Here is a table of points, one per row:
[ 24  33  23  45  28  17   9  23  34  24  15  19  39 -38  26  30  24  25  18  20  50  37  12  48
  27  23  49  20  21  45  30  59]
[  4  25  21  22  26  41  26  22  22  38  47  37  34 -27  25  37   5  52  27  30  24  30  10  20
  49  42  37  32  39  38  22  21]
[25 41 49 34 35 36  1 38 39 14 44 31 34 30 16  9 49 30 20 28 26 49 23 15 21  7 47 14  6  8 -3 37]
[ 18  40   0  58  21  12  39  11  25 -45  11  22 -51  30  34  34  41  13  10  35  42  50  29  47
   8  21  12  43  20  48   9  27]
[ 24  21  14  34  46  -3  10  35  27   8  36  26  61   8  32  25  18  19   6  10 -35   8  62 -23
  70  44   7  56  45   8  15  73]
[  2  21  36  34  36  43  41  35 -46  47  26  23  17  25  43 -37   4  56 -51  29  26  33   9  38
  33  29  12  32  32  32  25  18]
[19 36 10 49 16 22 15  9 19 34 18  5 42 29 28 31 32 15 18 22 34  7  2 24 12 22 36 35  9 53 36 39]
[ 22  45  11 -75  24  35  -1 -27  20  33  23  13  40  26  36  48  42   5 -26  27  44  27  27  35
   8  22  23  39  14  52   6  27]
[34 45 47 30 32 44 25 37 46 35 30 42 35 48 15 -7 34 16 45  5 37 32 33 45 11 14 58 14 16 12 10 51]
[ 64  38  20  60  23  28  29   2  28  41  31   3  38  31  36  29  21 -11  21  16  32  27  39  37
  29  36  30  37  33  16  26  -6]
[ 57  36  26  13  32   3  19  52 -71  29  12  43  40  34 -32  37  45  30  25  38  25  16  26  34
  21 -25  40  12  38  34  17  34]
[ 54 -41  26  19  33  18  27  45  51  36  10  52  39  35   3  34  40  34  12  48  11  20  28  43
 -46  44  31  16  31  33  23  46]
[  9  37  12  39 -37  15  22   6  26  40  30  21  32 -31 -29  23  37  -1  26  31  35  10  28  43
  34 -31   7  17  21  24  33  24]
[ 13  20  17  26  45   1  23  40  14 -19  42  35  47 -32  49  16   3  35   6  16  28   9  64 -19
 -69  32  -7  32  47  11  38  44]
[  2  38  28  33  31  55  24  27  16  34  -5  24   0  31  -4  51  34  21  49  40  29  -8  29 -54
  23  36  15  28  -9  -2  30  28]
[ 25  22  39  30  30  39  48   7  16  27  38  13  18  23  34  34 -33  40  30  23 -37  35   6  18
  23  27  18 -53  32  39  23  20]
[ 15  12  36  11  38   7  32 -35  30  30 -25  23   6  18  48  20  20  45  34  37   1  17 -44  -5
  40  14  19  42  42  32  31  18]
[ 40  43  49  19  25  15  18 -50  38  15  44  38  19  41  13  24  34  40  28  -4  36  52  33  31
  12  14  47  15  46  15   8  51]
[ 45  42  50  33  26  30   8  38  61  16  49  26  30  52  10  -9  39  37 -25  26  21  28  18  45
  22   1  34  25   8   9   4  43]
[ 49  36  25   3  31  19  35  48  41  28   8  37   4  19  24  38  61  16  15  -8  -1  21  29  51
  31  58 -58   8  13  50  30  44]
[ 18   8  29  21 -35  38  49  32  17  26  36  24  22  20  48  34  13  33  38  34   7   8  31  17
  49  34  29  48  44  47 -77  22]
[  9 -16  28 -35  33   9  42  32  18  37  17  18  15  22  24  16 -38   4  44  31  23  31  31  31
  34  30  43  42  17  17  31  17]
[ 34  27  23  25  36  36  46  51  47  33 -37  46  27  35  27  38  50  26  13  14  25  23  45  32
  28  62  31   4  45  38  35  46]
[  3  15  19  40  46  -6  10  38  16   8  46  33  49  36  49  47  15  19   7  21  24  10  63   5
  56 -38  11  30  41  13  33  36]
[ 66 -37  14  20  29  26  51  34  38  41  13  40  13  32  23  48  51  21   3  -3  29  24  29  28
  33 -32  43   4  38  31  34  50]
[20 10 18 22 22 28 35 39 19 48 43 15 14 29 29 31 13 59 48 34 36 20 17 38 32 29 27 34 38 -1 28 23]
[ 33  40  31  20  23 -57  40  39  47  37   4  38  37  29  14  26  54  50  15  59  41   2  27  37
  34  52  34   4  25  30  33  37]
[ 3 27 23 14 38 14 34 19 27 42 34  6 -5 15 16 31  3 36 45 40 43 19 40 32 25 28 23 22 27 -5 32 -1]
[-4  7 43 21 25 48 37 27 27 32 33 13 40 36 40 19 18 45 49 41 30 44 14 21 34 27 15 37 40 42 39 28]
[13 32 16 49 44 30 36  7 16 36 23  9 33 25 18 33 34 -7 24 29 39  9 11 33 -7 20 21 37  5 53  8 30]
[ 35  38  21  34  19  40  28 -24   7  25 -32   6  47  32  29  39  22  16  13  35  40  26  40  42
  21  24  21  43  14 -43  20  46]
[ 38  43  40  23  14   8  28  28  56  22  38  27  12  35  21  19  30  27 -25  23  26  48  13  25
  16  18  45  11  12  21   7  38]
[ 52   9  49  12  38  42  49  19  30  25  21  29  23 -19  33  16  14  40  56  33  10  12  41  18
  43  20  29  55  39  47  31  19]
[ 39  42  23  51  37   7  43  10  25  44  32  22  49 -34  31  34  41   0  27  40  43  50  25  40
  28  40  13  28  18  30  23   5]
[ 38 -45  13  50  16  31  42   8  14 -41  24  -3  41  25 -31  33  29 -16  24  43  35  45   6  32
  30  26  26  40   6  40  23  43]
[ 54 -38  16  56  27  17 -67  12  24  55  22   5 -34  30  40  25  24  19  25  28  42  21  30  43
  28  37  19  38  21  42  24  19]
[ 27  18  43   7  41  27  46  27  31  37  14  15  -3  13  50  18  39  25  48  26   2  17  41  10
  27 -40  19  63  22  31  46  17]
[ 44  46  60  24  28  17  16  38  53  18  61  36  41  46  13  -4  47  30  31  17  31  28  21  26
  14   0  33  13  14   3 -11  24]
[  8  19  42  23  28  54  36  26  40  37  19  27  27  18 -51  15   3  31 -44  43  11  20  33   3
  37  26  18  49  62  56  29 -36]
[ 36  18 -39  21  11  24  46  32   9  45  60  16  10  22  23 -30  36  42  31  16  34  39  15 -40
  22  43  20  15  24   8  37  11]
[ 27  37  20  42 -45  17  11  22  22  20 -25  18  33  40  35  33  15  14  26  34  36  36  20  14
  -4  26  36  23  25  52  22  44]
[ 27  21  21  29  43  20   3  49   3   9  42  52  34  47  38  36  28  -3  20  30  39  16  29  18
  49  54 -27   0  35  13  24   5]
[ 32  21 -46  -4  29  45  41  25  33  33  12  25  16  23  44  17  40  39  46  50  17  48  29   2
  33  15  38  46  43  21  36  21]
[ 10  18  47  19 -57  30  49  30  17  26  34  24  32  28  43  25  15  45  35  20   9  37  39  13
  34  31  19  40  29  40  43   9]
[  8   7 -12  36  38   9  15 -44  19   3  31  81  23  61  33 -49  19 -10  19  25  13  -8  46  23
  47  38  17  -5  34  20  45  20]
[11 45 16 47 32 34 17 31 36 37 16  0 34 38 31 32 26  4 23 16 37 27 13 39 -8 21 39 32 26 63 25 36]
[41 24  9 39 46 18 18 46 11 -9 26 66 49 54 53 61  6 27 18 22 32 -7 38 32 40 44 39  9 32 13 41  5]
[  9   6  39  16  31  44  47  27  16  32  48  33  24  22  48  27  -1  42  24  41  14  31  25  24
  40  27  17  34 -78  34  33  17]
[29 26 36 24 23 36 38 33 17 43 31  8  4 29 33 21 11 47 42 30 28  2 28 40 23 28 21 26 32  6 29  9]
[ 54  54  30  36  23  23   4  27  24  23  15  43 -43 -34  11  23   9  15  21  16  34  30  18  32
  13  22  46  21   8  23  18  47]
[  9  13  36   2  25  46  23  30  22  24   5  -9  15 -19  56   5  33  22  49  56  10  14  47  16
  36   2  37 -63  40  29  29  15]
[ 31  35  29  30   4  12  25  26  21  27 -18   0  38  33  28  30  23   1  16  13  31  26 -36  49
  17  21  18  48  18 -42  27  50]
[-2 34 34 21  1 27  2 23 26 43 71 64 12 31  8 51 25 28 40 35  4 38 18 42 14 34  6 36 40  7 53 35]
[  8  17  16  26  55 -10  12  42  17  16  49  53  28  37  38  47   8  -5  21  12  36  19  34  14
  43  53  21  13  42  15  29  23]
[ -7  38 -36  38  36  25  17  30  25  39   6   4   9  33  18  40  24  34  40  41 -56  28  22  34
  17  25  37  31  13  -9  28   6]
[ 40  16  42   1  23  15  39  30  22  22   7  21  20  15  33 -34  19  36  48  43   2  28  53  23
  48  21  33  61  48  47  43  19]
[ 9 31 37 35  8 58  9 20 14 17 62 58 17 30 13 58 24 39 20 55 22 46 23 36 34 36 -1 21 31 -2 61 33]
[ 14  30 -28  16  17  67  37  19  19 -30  56  20  19  10  25  21  27  55  33  24  25 -49  14  45
  27  35  32  35  30  14  27  19]
These points spread out most along one direction. For each point below, how far along it does it lie, from 0 to 99? The average is 50, and the first point in the table lies past the average. One standard deviation of the points above along it is 16.
[ 32  39  21  39  28  37  26  19  10  57  36  16  46  24  27  23  44 -14  38  23  24  59  21  46
  19  40  16  30  44  22  29  16] -> 58
[ 23 -29  39  20  11  25  10  34  52  21 -15  37  27 -30  19  26  40  20  -3 -28  35  48  11  20
  17  20  46   6  20 -36   3 -39] -> 58
[ 32  19   7  26  34   4  23  45  25  -6  32  56  40  60  54  62   8  11   8  25  33  -2  35  27
  41 -36  20   3  40  28  49   0] -> 49
[ 64  41  14  45  30  38  35 -26  33  42  27   3  54  26  37  42  36  17  17  38  41  23  20  33
  19  26  17  29  15  36  36  11] -> 62
[ 38  30  53  -9  33  35  30  51  33 -41  21   5  14  11  45   8  29  26  45  40   9  13 -50  12
  43  22  37  48  56  38  48  12] -> 36
[35 52 44 38 12 25  9 35 34 32 10 40 15 31 16 22 27 14 15 27 41 45 16 -1 26 25 52  7  4 29 23 44] -> 69
[  1 -29  37  24  32  31  30  19  13  42  46  14  16  24  17  26  38  51  42  41  40  16  20  23
  21  35   8  14  18   1  33  15] -> 36
[21 49 44 31 29 32 18 34 42 34 22 20 18 34 25 11 27 24 28 10 52 32 25 19 14 16 51 16 25 25 13 55] -> 67
[ 33  28  31   0  28  17  34  38  23   8  30 -51   5  34 -24  52  46  35   4 -17   5  30  50  41
  37  68  46  -3  21  51  58  44] -> 59
[10 33 21 21 40 20 36 23 26 35 22  0  3 32 20 32 11 49 45 42 33 25 29 22 16 33 24 36 42 -3 18 -2] -> 37
[ 45  42 -34  18  24  27   2  37  63  16  20  27  46  36 -11  -4 -52  51  44  -8  53  55  12  30
  31  -7 -44   5  -1  27  -1  49] -> 57
[ 17  21  38  29  34  26  -7  21  16 -18 -19  48  80  38 -12  -5  61  77  78 -52  24  48  31  42
  25  12  38  21 -18  44   3 -35] -> 61
